In the rows, zero is written as 128.
T: rows in 4 groups, each row roughly a mix of its group's directions
T (172 x 12)
[[169 139 147 140 157 140 129 190 179 161 100 100]
 [ 76  98 158  76  94 153 127 180 111 126 119 112]
 [141 118 109 154 106 157 165 162 131 121  55 170]
 [116 120 160  96 121  78 129 200 119 166 106 142]
 [ 86 150 121 117 104 100  99  79 156  92 172  92]
 [ 87  91 132 126  64 157 123 121 148  87 168 103]
 [150 175 126 117 134 139 111  95 188 172  93  93]
 [123 126 103 127 119 117  73 140 138 148 176  54]
 [101 155 120  77  82 127 105 120 177  97 170 108]
 [115  87 120 144  63 131 174 108  94 106 118 169]
 [ 91 138 135 187 157  86 143  83  99 122  88 118]
 [138 112 114 200 165 152 104  96 149 104 106  89]
 [122 157 133  70 163 132  71 119 143 159 113  83]
 [177 188 127 113 167  86 146 111 142 121 118 171]
 [118 148 163  87 167  92  89 131 155 108 187 125]
 [102  66 134 162 116 158 124 160  99 160  94  89]
 [136 123 116 135 127 170  99  55 173 154 145  95]
 [202 139 137  99 115 161 127 168 121 142 147 175]
 [107 134 163 154  99  51 149 157 142 130 112 164]
 [138 152 121 156 132 100 172  62 144  97  88 157]
 [ 89 152 126 108 126  53 124  91 152 103  95 106]
 [ 82  77 127 123 140 138 142 175  64 149 111 127]
 [174 102 118 159 127 143 175 169  74 158 115 148]
 [162 157 119 109 101 150 153 153 182 162  71 116]
 [108 126 121  94  96 139  76 139 146 160 192  93]
 [130 119 102 136  47 188 161 118 130 130 119 135]
 [ 78 123 131  87 142 101  75 130 153 117 156  74]
 [148  70  91 106  75 145 103 122  93 147 145  95]
 [145 107  95  80  90 193 133 150 131  97 120  98]
 [ 97  74 131  83 157 126  87 169 129 147 126  86]
 [156 156 145  97 107 114  69 161 157 131 183 148]
 [140  78 131  94 162 164 109 195 111 154 115 136]
 [111 119 132 180 133  77 143  60 117 118 144 164]
 [148 107 112 112 102 201 115 158 134 111 168  84]
 [132 134 129 135 146 126  65 164 147 149 174  68]
 [105 136 111 176 116  98 143  63  98  94 114 165]
 [107 110 117  71 146 136  95 111  75  76 158 125]
 [138 133 106 192  70 127 104 102 158 117 167 108]
 [133 108 147  83 162 137  87 156 147 151 165  69]
 [162 132 125  82 167  74 133 171 145 139  99 168]
 [168 173 132 117 192  89 131 137 116 155  97 160]
 [134 127 137 192 184  80 134 104  91 127 118 153]
 [144 113  91 155  62 116 158  69 121 110 105 138]
 [ 79  81 129  90 161 105  76 140 126 118 115  89]
 [118 117 116 150  86 183 118  92 116 105 195 124]
 [ 72 148 151  86 132 104  84 160 158 122 139  84]
 [125 110 150 125 120 119 141 183  83 134 161 198]
 [106  79 103  66  93 168 138 139  97 100 134 134]
 [193 125 128 199 105 139 141  92 151 127 120 148]
 [147 121 125  89 137 101  70 104 133 130 191  88]
 [128 149 121 189 150  97 167  78 107 117  88 150]
 [180 125 156 119 121 184 154 174 101 164 144 151]
 [ 99 116 164 107 180  93 117 151 142 184 105  95]
 [ 62  67 118 150 131 128 102 130 116 150 153  87]
 [101 103 103 147 119 120 134  44 123  87 145 101]
 [102 158 150 150 129  99 144 118 131 134  43  93]
 [141 133 109 141 107 175 161 148 143 133  55 170]
 [122 137 152 137 154  71 136 203 100 131  99 146]
 [152 177 105 102  84 139 163 120 174  97 124 170]
 [100 130 118 149 143  97 110  45  96  95 142 143]
 [151 134 134  85 153 126  74 180 139 177 130  95]
 [119 154 133 164  67 156 190 129 128 121 111 169]
 [133 156 120 185 130  89 144  63 161  94 126 125]
 [202 153 139 156 130 106 145 102  88 156 150 160]
 [136 157 163 169 176  57 111 122 128 148 138 145]
 [ 68  74 106 154 150 107 155 130  93 155 100 113]
 [107  77 113  73  88 131 121 165  79 149 131 115]
 [133  91  99  91 116 196 131 150 129  86 122  89]
 [110 105 102 141 139 152 137 112 163  98  46 102]
 [ 89  97 132  94 143 106 111  78  86 109 178 149]
 [112  93 122 187 108 120 148  62 126 121 167 150]
 [ 97 150  81 109  90 102  99  86 163 129 118  80]
 [164 198 139  87 161 104 111 126 140 113 125 173]
 [128 133 139 152 119  84 189  87 130 108  88 175]
 [168 184 134 116 152 132 164 103 139 111 110 193]
 [159 117 156 166 147 116 111 142 105 140 171 201]
 [156  92 153  80 140 119 122 182 100 170  93 147]
 [149 141 117  61 129 160 113 189 124 117  87 111]
 [165 100 121 152 130 196 142 151  98 147 169 163]
 [191 158 113 158 137 117 164  89 119 121  89 170]
 [ 89 108  87 169 150  77 118  78 132 106 135 102]
 [129 144 137 131 109 107 187  94 136 120  86 196]
 [183 134 135  81  72 177 112 141 129 140 157 125]
 [108 143 132 205 132  95 153  76 107 106 127 148]
 [ 99 108 165 114 153 114  70 141 153 133 185  92]
 [123 118 118 123  85 186 183 135  94 108 124 175]
 [120 164 116 181 121 108 150  62 163  92 136 133]
 [133 134 123  91  78 145 143 184  94 134  73 148]
 [109 148 106 185  93 107 158  79 105  99 106 159]
 [104 145 138 163 125  94 175  76 140  85 114 170]
 [151 174 148 163 184  90  97 129 154 136 114  88]
 [135 159 103 158 118 109 168  58 145  95  91 139]
 [177 180 131 127 178  80 140 109 143 118 120 167]
 [136 177 111 105 101 113  78  97 170  87 161 133]
 [133 130 110 158 196 109 163 103  80 107  93 146]
 [108 147 140 153 141  67 109 108  70 103 160 160]
 [119 143 136 101  89 100  89 117 190 108 178 104]
 [101 154 147 131 131  90 146 139 145 131  39 108]
 [ 88 151  95 141 145 163 114  94 132  87 170  77]
 [ 90  96 129 102  97 165 104 119 121 149 146  54]
 [125 118  98  81  85 168 122 180  98 163 114 103]
 [113 148 113 156 129  95 171  58 136  82 103 140]
 [ 78 138 123 141 109 109 104  64 133 100 161  81]
 [ 97 105 146 122 139 116 118 158  63 124 157 192]
 [131  96 112  64 106 189 144 168 135 112 130 104]
 [129  98 133  61 145 157 109 182  92 162 122 121]
 [178 144 111 165 156  99 153  81 113 112  92 168]
 [116 112 126  51 126 139  91 153 143 151 133  73]
 [ 88  83 131 115  63 163 108 160 124 133 144  91]
 [ 88 100 129 146 197  67 128 120 107 111 148 128]
 [126 149 148 169 119 100 174  91 150 100 103 188]
 [132 167 136 168 165  94 117 100 171 148  93  81]
 [ 71 122 117 175 166  83 138  84 124 112 104 107]
 [148 139 116 196 107 148 157 175 147 128  76 120]
 [136 132 109 155 200 104 160 106  78 116  94 139]
 [ 85 104  87 172  97 138 160  84 135 128  81 135]
 [172 121  98 124 127 193 110 108 171 116  91  96]
 [150 152  90 164  91 121 159  59 147 110 101 128]
 [133 106 118 195 101 129 148  93 103  93 166 167]
 [ 91  92 116 134 181  66 152 140  86 135 124 111]
 [ 89 142  80 122 134 114 170  64 115  86 111 126]
 [120 118 130 197 140 138 183 131 100 136  86 167]
 [138 100 146  66 153 133  94 185 107 170 126 123]
 [159 126 153 121 134 134 126 191 103 143 147 201]
 [129 124 120  72  69 186 131 149 155 139 127  98]
 [116 136 142 186 170  77 141  97  89 132  89 133]
 [137 109  79  86 124 148 100 130  99 146 129  55]
 [182 179 110 132  97 129 109  93 166  93 156 148]
 [171  73 131  76 128  95  98 135 106 171 110 128]
 [164 134 136 108  96 178 147 202 143 149 148 140]
 [184 148 145 101 113 179 136 177  96 154 132 155]
 [ 80  56 129 168 109 148 122 130 118 127 145  83]
 [155 178 140 121 175 138 166  95 133 119  89 177]
 [150 126 107 162 150 171 155 131  69 138  79 163]
 [145 148 112 111 175 200  87 120 141 130 155  97]
 [161 124 150 164 135 139 183  99 127 112  91 190]
 [114 129 126 130 153  87 122  52 134 143  84 170]
 [166 118 153 204 110 117 161 103 145 119 129 170]
 [160 102 114  73 157 139  81 151 108 164 123  83]
 [106 111 137 172 133  80 122  76 103 111 188 129]
 [133 121 144 105 109 114 156 182  94 135 134 206]
 [137 170  90 102 112  94  60 112 145 118 160 102]
 [173 120 125 166 165 139 140 162  76 160 107 171]
 [104 128 123 163 145  85 116  54  96  99 136 154]
 [114 109 119  91 149  76 123 181  72 136 140  95]
 [140 101 145  55 147 142  91 129 127 142 189 124]
 [100  92 136 102  69 181 123 170 112 149 144 105]
 [140 145 112 125 107 150 197  94 120 123  76 172]
 [134 115 112 113 116 141 117 123 116 114 224 170]
 [123  77 169 103 103 105 100 172 116 155 156 172]
 [106 125 129 171 116  98 142  58 148  94 173 142]
 [173 117 140 152  79 147 148 170 122 150  83 171]
 [133 162 147  69 183  91  79 115 126 137 129 113]
 [123 147 102 181  79 114 120  71 161  97 150 123]
 [114 143 124 143 104 124  65 105 177 122  76  89]
 [158 138 121 151 149  51 117  84 150 119  96 100]
 [163  98 126 170 136 193 146 145  91 157 157 149]
 [155 136 166 109  71 158 120 143 182 121 175 142]
 [ 97  49 106 124 110 153 122 117 140 126 103  76]
 [129 104  97 177 184 110 107 131  77 163 109 113]
 [123 135 145  85 161  89  68 132 131 144 138  69]
 [135 145 120  67  71 172 118 144 173 118 145 110]
 [188 182 128 136 127 120 166 126 126 127 100 187]
 [200 149 141 118 122 161 137 167 112 157 155 171]
 [133 111 104  62  84 169 113 125 162 130 142  84]
 [114 134 123 208 130 115 166  82 107 107 118 158]
 [122 111 121  56 140 133  92  77 120 111 170 103]
 [ 66 119 121 177 150  92 140  83 122 118 103  94]
 [155 116 138  73 125 167 119 200 139 154 104 131]
 [134 122 146 118 112 134 130 209 109 126 189  99]
 [159  99 113 170  81  90 116  64 143 122 149 131]
 [ 57 137 141 149 105 119 167 110 130  91 168 161]]

one row of each group, then the others: which group is each in?
[162  95 153 124 103 124 166 153 105 150  82 188]
W
[148 207 147 143 146  90 139 129 120 126 157 177]
L
[138  99 104 190  91 181 164 121 130  95 134 145]
U
[150 142 169  79  85 170 114 167 156 148 162 128]
Z

[148 145 102 128 175  92  99  79 145 118 121  67]
W
[156  96 143 152 170 141 141 163  78 167  84 147]
L
[109 108 133 194 140  87 135  72 111 121 137 171]
U
[173 127  94 140 143 104 124  67 128 113 191 146]
L
[177 134 121 165 193 119 146 136  78 142 107 153]
Z
[ 93  77  97 184 137 122 104 100 116 127 164  89]
Z
[147 160 129 127  94 121 162 102 155 132  77 196]
W
[126 145 105 138 121 150 115  85 168 123 116  44]
U
[ 96 151 138  90 111 111  89  96 185  97 163 103]
Z
[119 137  91 116  56 159  82 119 130  93 155 112]
Z
[131 122 127  86 151 104 120 184  83 170 177 131]
Z
[109 123 163 107 182  89  74 142 135 116 167  97]
Z
[136 115 120 109 140 162  68 175 121 152 162  75]
W
[153 145 138  73 204 122 130 119 129 144  82 135]
W
